In the data rows, 128 means zero.
Here is a table of points, one per row:
[120. 124. 111. 110. 146. 126. 181. 163. 122.  94. 143. 106. 110. 124. 131. 120. 115. 126. 143. 129. 165.  84. 124. 123.  81. 170. 113. 155.  94. 105. 154. 130. 166. 130. 105. 117.]
[153. 104. 104. 129. 112.  95. 134. 115. 139. 107. 111. 103. 138. 144. 146. 164. 151. 165. 168. 180. 174. 157. 160. 170. 159. 132. 133. 152. 144. 128. 158. 169. 149. 152. 136. 133.]
[160. 163.  84. 157. 100.  96. 143. 134. 127. 103. 156.  81. 111. 154. 155. 145.  99. 147.  88. 121.  90. 112. 131. 140. 151.  84. 154. 111. 127. 136. 128. 121. 153. 118. 143. 147.]
[126.  92.  94. 122.  79. 108. 123. 117. 137. 138. 159. 174. 169. 127. 141. 112. 106.  58. 128.  99. 110. 126. 115. 173. 128. 135. 142. 133. 137. 150. 125. 110. 154. 132. 146. 144.]
[118. 139. 158. 150. 115. 119.  84. 135. 121.  89. 155. 156. 112. 139. 122. 165. 167. 140. 157. 122.  72.  88. 135. 104. 111. 139. 133. 124. 165. 119. 130.  92. 140. 136. 138. 121.]
[108.  87. 101. 129. 159. 137. 141. 122. 115. 139. 102. 144. 132. 142. 138. 168. 134. 136. 134. 124. 161.  98. 123.  95. 120. 107. 115. 118. 164. 171. 153. 141. 108.  85. 109.  86.]
[157. 131. 122. 128. 145.  74. 132. 158. 146. 121. 110. 124. 159. 100. 187. 143. 140. 122. 114. 114. 112. 105. 138. 118. 124. 130. 145. 111. 119. 132. 119. 122.  73. 148. 139. 116.]
[113. 115. 164. 143. 149. 100. 127.  97. 109. 118. 128. 119. 118.  89. 123. 142.  72. 116. 148.  99. 123. 147. 123. 164. 140. 135. 154. 123. 139. 110. 103. 127. 128. 105. 114.  85.]
[144. 109. 190. 140. 145. 119. 105. 138. 166. 110. 121. 113. 133. 154. 103. 100. 106. 110. 142. 121. 152. 123. 148. 147. 152.  75. 114. 136. 121. 131. 129. 111. 147. 125.  91. 160.]
[145. 122. 127. 158. 144. 132. 151. 102. 123. 138. 122. 139. 114. 126.  79. 119. 146. 154.  82. 121. 138. 162. 115. 172. 174. 159. 112. 104. 106. 100. 141.  67. 101. 138. 110.  82.]
[111. 111.  83. 100. 107. 108. 104. 109. 112. 125. 181. 188. 194. 159. 134.  93.  89. 127. 108. 117. 123. 110. 130. 140. 145. 140. 123. 148. 124. 130. 144. 117. 110. 181. 123. 138.]
[177. 135. 168. 185. 188. 148. 168. 147. 129. 166. 167. 161. 127. 141. 128. 146. 142. 138. 119.  93. 131.  95. 106. 118. 118. 135. 154. 183. 173. 159. 134. 145. 153. 141. 178. 143.]
[120. 162. 117. 108. 138. 105. 128.  74. 140.  77.  73. 166. 123. 138. 151. 114. 139. 134. 109.  98. 119. 116. 107. 111. 141. 126. 154. 132.  85. 153.  90. 134. 154. 111. 165. 139.]
[ 99. 140. 143. 122.  95. 133. 161. 110. 151. 118. 170. 124. 148. 124. 124. 163. 142. 118. 160. 147. 161. 164. 125. 102. 106. 114. 119. 111. 124. 126.  90. 134. 170. 175. 130.  86.]
[160. 130. 153. 148. 141. 157. 119.  89. 129. 121. 141. 128. 117. 112. 150. 101. 109. 102. 168. 159. 129. 166. 125. 140.  84. 113. 123. 131. 104. 113. 175.  94. 115. 114. 155. 159.]
[100. 153. 128. 156. 142. 154.  90. 124. 113. 116. 148. 127. 108.  93. 121. 132. 119.  93.  84. 112. 140. 141. 160. 149. 131. 117.  98. 176. 127. 123. 100. 150. 123.  91. 118. 105.]
[149. 130. 148. 102.  84. 135. 129. 110. 183. 171. 123. 102. 118. 128. 169. 149. 136. 139. 140.  56. 128. 130. 123. 114. 130. 142. 122. 134. 122. 116. 107. 119. 103. 114. 134. 128.]
[105. 125. 112. 115. 135. 172. 145. 170. 187.  94.  81. 124. 127. 119.  87. 147. 115. 108.  98. 146. 129. 121. 111. 112. 101. 142. 153. 106. 125. 141. 159. 102. 157. 133. 123. 110.]
[173. 167. 134. 134. 114. 135.  70. 133. 117. 132. 107. 132. 141.  94. 109. 136.  57. 149. 146. 135. 151. 146. 107. 114. 119. 141.  88. 134. 130. 154. 137. 121. 129. 116. 111. 128.]
[149. 172. 106. 118. 135.  81. 118. 106. 142. 149. 123. 114. 125. 122.  67. 106. 124. 117. 143. 147. 161. 126. 141. 105.  87. 129. 114. 156. 138. 167. 108. 106.  91. 121. 111. 161.]
[131. 106. 152.  85. 133. 123. 120. 131. 162. 125. 142. 164.  81. 100. 141. 134. 146. 164.  90. 164. 131. 151. 155. 167. 108. 112. 103. 112. 119. 144. 131. 162. 153. 144. 140. 143.]
[114. 145. 108. 101. 179. 174.  92. 122. 145. 106. 138. 110. 117. 114. 145. 109. 125. 161. 149. 132. 143. 133. 178. 163. 160. 155. 159. 136. 152. 126. 123.  95. 102. 116. 151. 114.]
[169. 175. 154. 101.  69. 101. 120. 131. 127. 133. 154. 135.  98. 120.  98.  68. 124. 141. 124. 170. 174. 123.  95. 102. 130. 128. 163. 154. 153. 115. 127. 132.  99.  93. 140. 100.]
[132. 120. 106. 117. 119. 179. 169. 142. 115. 140. 122. 163. 131. 138. 153. 125. 139. 139. 167. 168. 122.  94.  93. 137. 153.  97. 100. 114. 133. 158. 134. 128. 129.  78.  91. 101.]
[112. 111. 111. 120. 134. 166. 147. 187. 159. 112. 158. 111. 126. 112.  97. 138. 110. 131. 126. 103. 121. 141.  88. 125. 122. 103. 144. 115. 119. 144. 147. 150.  99. 114. 108. 134.]
[ 95. 166. 168. 148. 156. 108. 126. 108. 131. 127. 129. 106. 114. 159. 115. 120. 132.  48. 122. 148. 131. 136. 137. 155. 151. 120. 101. 134. 113. 138. 158. 157.  90. 125. 129.  98.]
[130. 109. 136. 142. 147. 124. 140. 153.  96. 114. 156. 109.  95. 130. 124. 116. 143. 135. 151. 127. 140. 137. 157. 164. 161. 188. 121.  92.  98. 164.  63.  97. 115. 113.  95. 130.]
[ 96. 102. 139.  97. 152. 136. 141. 158. 104. 135. 133.  95. 160.  81. 106. 100. 135. 127. 146. 153. 123.  99. 107. 102. 153.  93. 118. 124. 113. 114. 117. 121. 148. 139. 181. 101.]
[167. 162. 111. 106. 124. 140. 127.  82. 104. 110. 125. 108. 137. 143. 135. 134. 155.  88. 129. 104. 117.  93. 130. 124. 145. 159. 132.  74. 143. 111. 154. 143. 147. 124. 130. 161.]
[138. 147. 128. 133. 123. 104.  89. 132. 155. 145. 122. 142. 139. 108. 146. 159. 181. 132. 126. 134. 109.  86.  91. 154. 129. 124. 125. 130. 153.  89. 108. 135. 116. 140.  81. 154.]
[102. 126. 119. 136. 122. 146. 136. 146. 122. 144.  99. 119. 118. 103. 132. 130. 146. 109. 134. 159. 141. 180. 141. 139. 195. 186. 204. 179. 172. 149. 129. 121. 135. 133. 115. 157.]
[108. 131. 127. 114.  97. 119. 139. 151. 107. 136.  94. 152.  88. 181. 145. 156.  94. 107. 129. 127. 114. 113. 120. 129. 138. 126. 105. 147. 125. 116.  99. 103.  97. 157. 164. 154.]
[122. 139. 133. 116. 100. 106. 138. 153. 106. 117. 117. 156. 123. 103.  92. 156. 147. 167. 164. 106. 127. 161. 177. 142. 151. 125.  94. 127. 110. 132. 178. 175. 134. 136. 169. 140.]
[127. 153. 178. 170. 113. 126. 121. 160. 115. 142.  85. 138. 141. 134. 162.  66. 117. 114. 104. 117. 142. 127. 181. 140. 121. 127. 112. 117. 138. 118. 141. 132. 153. 128.  98.  92.]
[120. 171. 178. 155. 146. 153. 120.  99. 133. 145. 143. 114. 156. 150. 149. 146. 132. 178. 123. 132.  80. 109.  92. 112. 136. 157. 135. 152. 103. 159. 138. 127. 139. 171. 117. 135.]
[ 95. 114. 120. 109. 156.  85. 109. 123. 120. 188. 140. 129. 101. 132. 105. 123. 131. 156. 130. 137. 140. 140.  92. 138.  96. 124. 129.  86. 136. 109. 136. 136. 183. 129. 134. 122.]
[106. 141. 151. 180. 141. 126. 136. 111. 114. 100. 138. 156. 125. 115. 147. 120. 102. 133. 110. 140. 192. 159. 122.  89. 122. 105. 130.  82. 144.  96. 128. 123.  98. 133. 112. 182.]
[ 85. 121.  96. 135. 133. 129. 176. 144. 177. 124. 125. 113. 144. 135. 145.  86. 132. 151. 138. 137.  77. 163. 109. 109. 115. 136.  73. 134. 178. 128. 134. 136. 125.  85. 122. 116.]
[137.  97. 138. 148.  86. 137. 107. 119. 109. 105. 108.  76. 165. 134. 129. 136. 149. 135.  88. 115. 141.  96. 107. 142. 119. 160.  99. 115. 134. 129. 106. 133. 128. 108. 187. 175.]
[127. 129. 134. 121.  94. 102. 128. 132. 132. 158. 140. 123. 124. 103. 148. 173. 178. 126. 106. 112. 117. 107. 142. 106. 134. 109. 136. 150.  88. 115. 151.  67. 116. 106. 125. 144.]
[138.  73.  90. 143. 138. 147. 114. 120. 144. 127. 128. 114.  86. 121. 125. 104. 127. 123. 136. 138. 135. 118. 135.  73. 144. 110. 107. 131. 132. 106. 111. 131. 141. 185. 139.  97.]
[167. 137. 128.  82. 159. 127. 131. 135.  88.  84. 108. 134. 139. 167. 124. 121. 160. 115. 118.  80.  99. 168. 111. 103. 143. 108. 120. 147. 136.  90. 111. 122. 137. 130. 115. 156.]
[181. 123. 149. 155. 128. 112. 115. 110.  95. 138. 115. 121. 144.  99. 107. 112. 112. 111. 131. 181.  95. 159. 156.  91. 104. 119. 130. 108. 125. 155. 119. 127. 129. 110. 122. 140.]
[120. 121. 123.  80. 139. 106. 116. 126. 121. 162. 140. 127. 147. 166. 157. 162.  88. 111.  99. 126. 128. 124. 139. 111. 153. 135. 123. 124. 143. 106. 130. 113. 142. 115. 139. 149.]
[114. 156. 103. 118. 124. 155. 123. 140. 121. 176. 136. 120. 135. 117. 121. 117. 167. 135. 140. 107. 154. 160. 151. 143. 104.  83. 117.  89. 123. 157. 118. 138. 151. 176. 138. 131.]
[114. 107.  86. 177. 137. 119.  78. 157. 153. 150. 128. 136. 114. 150. 119. 112. 141. 126. 163. 129. 134. 141. 102.  98. 124. 133. 144. 113.  68. 107. 144. 173. 147. 131. 135. 110.]
[115. 104.  98. 126. 135. 154. 167. 118. 120. 158. 121. 119. 107.  92. 126. 116. 110. 143. 124. 147. 110.  94. 137. 105. 124. 128. 118. 151.  86.  96. 121. 163. 149. 136. 102. 146.]
[144.  99. 136.  86. 111. 139. 107. 131. 131. 142. 162. 169. 175. 184. 133. 137. 125. 112.  93. 130. 112. 147. 157. 105. 116. 162. 153. 116. 108. 123. 110. 152. 110. 106. 139. 119.]
[117. 103. 134. 112. 130. 155. 173. 141. 137. 130. 103. 119. 104.  96. 103. 107. 105. 116. 137. 120.  93.  98. 121. 125. 112. 144. 140. 102. 143. 130. 145. 172. 115. 159. 112. 138.]
[ 83.  76. 122. 117. 111. 137. 119. 100.  85. 101. 120.  97. 113. 141. 133. 123. 162. 153. 125. 117. 116. 118. 106. 117.  93.  99. 144. 153. 150. 189. 172. 139. 102. 121.  78.  97.]
[159. 144. 113. 112. 127. 139. 126. 148.  88. 122.  90. 122. 135. 161. 157. 157. 125. 117. 107. 132. 110. 148.  96. 164.  83. 120. 146. 144. 127. 105.  94. 125. 106. 155. 145. 118.]
[105. 132. 136. 162. 128. 144. 150.  97. 127. 134. 114. 136. 150. 140.  72. 127. 112. 153. 148. 128. 120. 118. 176. 171. 118. 110. 167. 129. 120.  76.  94. 116.  99.  98. 118. 118.]
These points spread out most along one direction. Take the direction at right angles to it along which they spread out most. Go by this last direction. For each point below, how far along it does it lie, from 0 to 99? 50 is the average, and the first point above lies past it. One standard deviation of the points above along it is 16.
[127. 153. 178. 170. 113. 126. 121. 160. 115. 142.  85. 138. 141. 134. 162.  66. 117. 114. 104. 117. 142. 127. 181. 140. 121. 127. 112. 117. 138. 118. 141. 132. 153. 128.  98.  92.] 27
[114. 156. 103. 118. 124. 155. 123. 140. 121. 176. 136. 120. 135. 117. 121. 117. 167. 135. 140. 107. 154. 160. 151. 143. 104.  83. 117.  89. 123. 157. 118. 138. 151. 176. 138. 131.] 54
[ 95. 114. 120. 109. 156.  85. 109. 123. 120. 188. 140. 129. 101. 132. 105. 123. 131. 156. 130. 137. 140. 140.  92. 138.  96. 124. 129.  86. 136. 109. 136. 136. 183. 129. 134. 122.] 59
[167. 162. 111. 106. 124. 140. 127.  82. 104. 110. 125. 108. 137. 143. 135. 134. 155.  88. 129. 104. 117.  93. 130. 124. 145. 159. 132.  74. 143. 111. 154. 143. 147. 124. 130. 161.] 57
[ 85. 121.  96. 135. 133. 129. 176. 144. 177. 124. 125. 113. 144. 135. 145.  86. 132. 151. 138. 137.  77. 163. 109. 109. 115. 136.  73. 134. 178. 128. 134. 136. 125.  85. 122. 116.] 68
[120. 124. 111. 110. 146. 126. 181. 163. 122.  94. 143. 106. 110. 124. 131. 120. 115. 126. 143. 129. 165.  84. 124. 123.  81. 170. 113. 155.  94. 105. 154. 130. 166. 130. 105. 117.] 66
[115. 104.  98. 126. 135. 154. 167. 118. 120. 158. 121. 119. 107.  92. 126. 116. 110. 143. 124. 147. 110.  94. 137. 105. 124. 128. 118. 151.  86.  96. 121. 163. 149. 136. 102. 146.] 66
[102. 126. 119. 136. 122. 146. 136. 146. 122. 144.  99. 119. 118. 103. 132. 130. 146. 109. 134. 159. 141. 180. 141. 139. 195. 186. 204. 179. 172. 149. 129. 121. 135. 133. 115. 157.] 34
[144.  99. 136.  86. 111. 139. 107. 131. 131. 142. 162. 169. 175. 184. 133. 137. 125. 112.  93. 130. 112. 147. 157. 105. 116. 162. 153. 116. 108. 123. 110. 152. 110. 106. 139. 119.] 58
[120. 162. 117. 108. 138. 105. 128.  74. 140.  77.  73. 166. 123. 138. 151. 114. 139. 134. 109.  98. 119. 116. 107. 111. 141. 126. 154. 132.  85. 153.  90. 134. 154. 111. 165. 139.] 57
[ 83.  76. 122. 117. 111. 137. 119. 100.  85. 101. 120.  97. 113. 141. 133. 123. 162. 153. 125. 117. 116. 118. 106. 117.  93.  99. 144. 153. 150. 189. 172. 139. 102. 121.  78.  97.] 70
[181. 123. 149. 155. 128. 112. 115. 110.  95. 138. 115. 121. 144.  99. 107. 112. 112. 111. 131. 181.  95. 159. 156.  91. 104. 119. 130. 108. 125. 155. 119. 127. 129. 110. 122. 140.] 27
[108. 131. 127. 114.  97. 119. 139. 151. 107. 136.  94. 152.  88. 181. 145. 156.  94. 107. 129. 127. 114. 113. 120. 129. 138. 126. 105. 147. 125. 116.  99. 103.  97. 157. 164. 154.] 59
[ 99. 140. 143. 122.  95. 133. 161. 110. 151. 118. 170. 124. 148. 124. 124. 163. 142. 118. 160. 147. 161. 164. 125. 102. 106. 114. 119. 111. 124. 126.  90. 134. 170. 175. 130.  86.] 57
[144. 109. 190. 140. 145. 119. 105. 138. 166. 110. 121. 113. 133. 154. 103. 100. 106. 110. 142. 121. 152. 123. 148. 147. 152.  75. 114. 136. 121. 131. 129. 111. 147. 125.  91. 160.] 26
